Look-ups in named tables: a row name and a column name give one cell, copied from the table.

Table tidap
cols = berogag, kilegas, bur
duga: [0.76, 0.41, 0.47]
bobu: [0.55, 0.48, 0.54]
zasedo: [0.85, 0.54, 0.46]
rorof: [0.46, 0.63, 0.56]
lus: [0.72, 0.34, 0.46]
gamasi: [0.07, 0.64, 0.57]
naf: [0.49, 0.57, 0.55]
tefa: [0.06, 0.71, 0.60]
govit: [0.79, 0.51, 0.56]

bobu, berogag => 0.55
lus, kilegas => 0.34
duga, berogag => 0.76
lus, bur => 0.46
duga, kilegas => 0.41
tefa, kilegas => 0.71
rorof, berogag => 0.46
zasedo, bur => 0.46
bobu, kilegas => 0.48
gamasi, berogag => 0.07
govit, berogag => 0.79
naf, berogag => 0.49
Which row has the largest berogag? zasedo

vototeg:
         num  laf  ledes  fubisa  guzake  nire  nizir  ter
gemuve   147  127    168      93     193    75     63   69
duv      105  119     98     102      67    51     96   97
komala   105  125    115      86     128    79    101   86
ropaku    52   25     23     219     153   182    178  218
lamopu   113   72     92     172     146   162    100  132
mileda    79  121     82     120     114   111     83  114
dos       52   14     48     182     140   130    134  156
radeket  125  179     68     203      64    37     12  193
firuno   111  110    131     130     136    69     81   61
kefif    129  126     97     117     105    91     67  148
fev      131  142    103     125     104   107     79  169

What is the ter of kefif in vototeg? 148
What is the nizir of kefif in vototeg? 67
What is the nizir of radeket in vototeg? 12
What is the ledes of duv in vototeg? 98
What is the num of komala in vototeg? 105
What is the ledes of radeket in vototeg? 68
What is the fubisa of duv in vototeg? 102
Which row has the largest nire? ropaku

dola =
|  | vomos | safemub | kot | peketa | mopaku |
|---|---|---|---|---|---|
| mem | 54.1 | 48.4 | 31.3 | 62.1 | 40.8 |
| mimab | 42.0 | 48.4 | 43.6 | 41.7 | 43.2 |
| satutog | 43.6 | 52.3 | 39.5 | 56.4 | 38.4 |
| vibub | 35.1 | 23.2 | 34.5 | 6.7 | 47.3 |
| tiven | 42.3 | 41.7 | 27.3 | 78.7 | 25.5 |
| sumuzu | 36.1 | 42.5 | 56.1 | 26.6 | 32.8 |

What is the kot of tiven in dola? 27.3
What is the peketa of mimab in dola? 41.7
What is the mopaku of mimab in dola? 43.2
What is the kot of mem in dola? 31.3
What is the vomos of sumuzu in dola? 36.1
What is the mopaku of satutog in dola? 38.4
What is the safemub of satutog in dola? 52.3
What is the kot of mimab in dola? 43.6
What is the safemub of mimab in dola? 48.4

sonefo =
         pime  puzavap  zub  ganoz  zam  kotiva  sov  tikif  sos
risi      236      212  159    213  106     250  128    132  112
vuvim     235      212  158    215  105     249  128    133  111
mometed   168      126   69    115  202     215  182    217  211
zad       188      171  214    144  210     128  130     96  196
pim       133      146  112    198  144     100  200    172  118
lisebe    168      125   69    114  202     214  182    218  210
bak       167      120   64    110  204     210  182    224  213
fimulab   101      132  115    239  143       9  245    148   72

sov of mometed = 182
zub of mometed = 69
sos of lisebe = 210
ganoz of bak = 110
zub of vuvim = 158
tikif of lisebe = 218
pime of pim = 133
tikif of zad = 96
kotiva of fimulab = 9
kotiva of pim = 100
ganoz of mometed = 115
sos of mometed = 211
pime of lisebe = 168

domake:
|  | vog | zaledaf | delu | gofogi | resit | gad | mag |
|---|---|---|---|---|---|---|---|
| tok | 2.353 | 2.933 | 2.991 | 3.550 | 6.788 | 6.893 | 6.107 |
| lal | 6.607 | 3.402 | 2.143 | 3.377 | 7.580 | 7.865 | 6.647 |
| lurop | 3.004 | 2.909 | 3.628 | 2.692 | 7.217 | 5.851 | 5.718 |
| fisalor | 3.749 | 2.791 | 2.735 | 3.422 | 7.619 | 5.314 | 6.224 |
| zutukep | 3.990 | 4.310 | 3.488 | 2.394 | 9.494 | 5.865 | 7.798 |
| zipepen | 3.339 | 2.689 | 2.752 | 3.268 | 7.492 | 5.260 | 5.973 |
| sil | 3.265 | 2.767 | 2.823 | 3.211 | 7.553 | 5.223 | 6.167 |
| safunu | 3.603 | 3.009 | 4.566 | 4.504 | 4.511 | 5.004 | 5.725 |
| zib | 2.504 | 4.065 | 2.120 | 3.709 | 7.806 | 4.472 | 5.438 |
| miramis | 2.693 | 2.735 | 3.298 | 3.686 | 6.582 | 5.954 | 6.202 |
| talak | 3.012 | 3.206 | 3.480 | 2.643 | 6.953 | 5.879 | 5.705 |

safunu, mag => 5.725
talak, zaledaf => 3.206
zutukep, delu => 3.488
talak, gad => 5.879
zib, delu => 2.120
safunu, delu => 4.566
safunu, resit => 4.511
lurop, delu => 3.628
zutukep, zaledaf => 4.310
fisalor, gad => 5.314
zib, mag => 5.438
miramis, zaledaf => 2.735
lurop, zaledaf => 2.909
sil, delu => 2.823
tok, gofogi => 3.550
zutukep, vog => 3.990
zipepen, zaledaf => 2.689
sil, resit => 7.553
lurop, mag => 5.718
talak, vog => 3.012

roriru
|  | nodok | telekoz | pomi | sibip | lifafan | bon | nen | munuvu | nis |
|---|---|---|---|---|---|---|---|---|---|
| ruveve | 5.0 | 5.1 | 5.2 | 5.0 | 5.2 | 4.9 | 4.6 | 4.8 | 5.2 |
| zalek | 2.3 | 1.9 | 9.0 | 8.7 | 9.1 | 5.3 | 3.8 | 5.0 | 9.0 |
| vunep | 3.3 | 4.0 | 4.2 | 5.8 | 4.7 | 1.9 | 5.3 | 1.7 | 4.2 |
| fil | 4.8 | 4.9 | 5.5 | 5.7 | 5.6 | 4.9 | 4.9 | 4.8 | 5.5 |
| gemus | 5.7 | 5.9 | 5.4 | 4.5 | 5.3 | 5.5 | 3.2 | 5.1 | 5.4 |

lifafan of fil: 5.6
nis of ruveve: 5.2
telekoz of ruveve: 5.1
sibip of gemus: 4.5
lifafan of zalek: 9.1
pomi of gemus: 5.4
telekoz of gemus: 5.9
bon of fil: 4.9
nen of zalek: 3.8
lifafan of ruveve: 5.2
nis of vunep: 4.2
nis of zalek: 9.0
telekoz of fil: 4.9
Row with the largest pomi: zalek

koropo:
cols = bod, mol, bofu, paser
tuv: [85, 122, 124, 183]
pufa: [93, 194, 134, 227]
pebu: [139, 142, 140, 112]
busena: [73, 118, 212, 150]
fadi: [116, 129, 182, 115]
tena: [120, 159, 246, 32]
gesov: [97, 28, 21, 88]
baf: [65, 149, 204, 242]
buv: [126, 98, 98, 89]
kuv: [65, 159, 199, 97]
kikuz: [111, 67, 100, 98]

busena, bofu -> 212
fadi, paser -> 115
tena, bofu -> 246
buv, bod -> 126
gesov, mol -> 28
gesov, bod -> 97
kikuz, bod -> 111
buv, bofu -> 98
tuv, paser -> 183
kuv, mol -> 159
pebu, paser -> 112
fadi, bod -> 116
pufa, bod -> 93
pufa, paser -> 227
buv, mol -> 98
Row with the largest bofu: tena

